Look-ups in named tables: a row name and a column name give one cell, copied from the table.

Table gulos
	nilenob	fuzuv	tegizer	nifet
dud	38852	75535	88717	51586
tumu	68118	26719	88717	69419
kefaba	81463	16907	88717	70731
mekenop	61893	50642	88717	63649
zedu	52420	54404	88717	53343
vef	70260	32425	88717	72829
badi	62420	50588	88717	63580

nilenob of zedu = 52420
tegizer of mekenop = 88717
tegizer of dud = 88717
tegizer of kefaba = 88717
tegizer of tumu = 88717
nilenob of kefaba = 81463
nifet of mekenop = 63649
fuzuv of vef = 32425
tegizer of vef = 88717
fuzuv of badi = 50588
tegizer of zedu = 88717
nifet of badi = 63580
nifet of vef = 72829
nilenob of badi = 62420

rez:
fields: zazoto, talaka, pid, bitibe
tob: [70, 54, 64, 96]
kepapur: [43, 35, 61, 92]
tuv: [195, 53, 72, 94]
didanu: [90, 159, 73, 67]
bik: [76, 86, 198, 66]
gazizud: [54, 77, 80, 183]

pid of bik is 198
bitibe of kepapur is 92
zazoto of bik is 76
bitibe of didanu is 67
bitibe of gazizud is 183
pid of didanu is 73

vatadu.tsv
	gofudo	zelola	zupa	luzig	sorabus	gal	lotetun
vomodop	47071	85850	55122	79745	74423	69830	38069
nibigi	56639	35328	59907	53218	54060	57775	41514
tuli	49566	75142	51957	59434	68699	80232	52946
gotef	52881	16145	54906	61044	43049	67441	47639
fubo	48772	40518	47315	74414	64898	82801	54441

gotef, luzig: 61044
nibigi, zupa: 59907
tuli, sorabus: 68699
gotef, sorabus: 43049
nibigi, gofudo: 56639
vomodop, zelola: 85850
Row with the largest zupa: nibigi

bap =
         zan  dosuti  gen  sor
ger      127     135  181  127
riv      145     137  133  145
zeponet  158     196  107  152
gazon    116     207  120   50
fuvare   161     151  142  138
zazefi   106     102   89  149
bag      217     143  123  148
zigo     118     111   91  177
mipibaf  210     126  134  121

What is the gen of bag in bap?
123
What is the gen of zigo in bap?
91
What is the sor of zazefi in bap?
149
What is the zan of riv in bap?
145
What is the dosuti of gazon in bap?
207
What is the sor of zigo in bap?
177
What is the dosuti of bag in bap?
143
What is the dosuti of zigo in bap?
111
What is the zan of zeponet in bap?
158
What is the gen of ger in bap?
181
What is the dosuti of ger in bap?
135
What is the dosuti of riv in bap?
137
What is the zan of gazon in bap?
116
What is the sor of ger in bap?
127
What is the zan of zazefi in bap?
106
What is the sor of fuvare in bap?
138
What is the sor of riv in bap?
145
What is the zan of fuvare in bap?
161
What is the gen of zazefi in bap?
89
What is the sor of gazon in bap?
50
Which row has the largest gen? ger

kimar.tsv
	mel	namasik	kam	vako	gifik	giseb	peg	guf	rus
zagizos	218	69	162	205	78	61	215	212	86
gub	85	74	194	80	86	69	85	81	74
gepufe	206	67	179	190	58	54	211	208	64
zofuf	42	150	135	56	148	151	52	43	156
koz	91	73	188	87	75	81	77	80	77
vazi	186	51	202	143	61	53	191	184	62
guk	123	63	205	101	69	70	117	108	67
rop	187	184	80	195	176	169	191	188	182
botaba	51	96	185	54	107	105	54	55	94

kam of guk is 205
giseb of guk is 70
namasik of rop is 184
mel of zofuf is 42
rus of koz is 77
gifik of botaba is 107
namasik of guk is 63
kam of zagizos is 162
kam of koz is 188
rus of zofuf is 156
gifik of zofuf is 148
peg of rop is 191
vako of koz is 87
rus of gub is 74
peg of guk is 117
guf of gub is 81
namasik of gub is 74
peg of koz is 77
peg of zagizos is 215

puz =
cols = mudezu, pov, kagopu, movodu, dedofa, puguluz, fese, guf, mutoba, zuz
runis: [63, 55, 64, 44, 67, 58, 68, 52, 42, 52]
mos: [53, 54, 47, 58, 72, 55, 61, 56, 60, 59]
zak: [28, 73, 43, 55, 57, 69, 38, 65, 39, 33]
damade: [28, 88, 47, 58, 56, 74, 38, 71, 49, 37]
ril: [50, 52, 62, 59, 57, 69, 36, 60, 56, 60]
muz: [67, 59, 60, 50, 61, 66, 60, 50, 37, 59]
dor: [61, 48, 69, 45, 76, 60, 56, 40, 42, 55]
karifu: [65, 57, 52, 56, 48, 52, 69, 49, 51, 55]
sav: [48, 58, 68, 45, 47, 58, 68, 65, 55, 56]
buv: [26, 77, 43, 52, 50, 70, 36, 67, 42, 31]
gok: [58, 49, 49, 62, 49, 53, 60, 67, 37, 54]
tatod: [56, 52, 45, 65, 45, 60, 36, 58, 57, 57]
lefu: [14, 85, 46, 55, 61, 62, 42, 58, 51, 47]
milev: [55, 60, 63, 53, 62, 49, 55, 48, 61, 58]

zuz of tatod: 57
movodu of tatod: 65
mudezu of sav: 48
kagopu of gok: 49
dedofa of buv: 50
movodu of runis: 44
puguluz of karifu: 52
movodu of ril: 59
zuz of buv: 31
guf of lefu: 58
mutoba of muz: 37
mudezu of tatod: 56
kagopu of tatod: 45
puguluz of ril: 69
kagopu of zak: 43
puguluz of damade: 74

gasutad:
,kero,sivot,divali,tokima,tureniz,romadob,gisovuk,fuso,boz
kobamom,184,182,199,157,146,137,207,168,184
lotin,184,182,199,159,148,139,206,169,184
kobi,184,186,193,168,161,154,198,173,181
gobidi,169,154,212,112,96,78,230,146,195
marida,183,185,186,174,175,172,187,177,180
lorova,165,143,212,99,86,68,230,141,200
lis,114,70,149,113,141,156,154,154,204
tofeved,149,128,160,154,170,180,161,171,190
gemizi,109,59,146,101,132,149,153,150,204
bivoti,151,132,161,157,173,181,162,172,189
nove,160,150,166,167,175,181,165,177,186
fovofo,184,186,188,174,171,167,190,177,180
niregeg,136,106,155,139,160,172,158,165,196

What is the boz of nove in gasutad? 186
What is the tureniz of tofeved in gasutad? 170
What is the kero of kobi in gasutad? 184
What is the romadob of nove in gasutad? 181
What is the romadob of kobi in gasutad? 154
What is the divali of lis in gasutad? 149
What is the sivot of lis in gasutad? 70
What is the kero of gemizi in gasutad? 109
What is the divali of lotin in gasutad? 199
What is the kero of tofeved in gasutad? 149
What is the tokima of kobamom in gasutad? 157
What is the boz of marida in gasutad? 180
What is the gisovuk of marida in gasutad? 187
What is the tureniz of lotin in gasutad? 148
What is the fuso of fovofo in gasutad? 177
What is the divali of gobidi in gasutad? 212

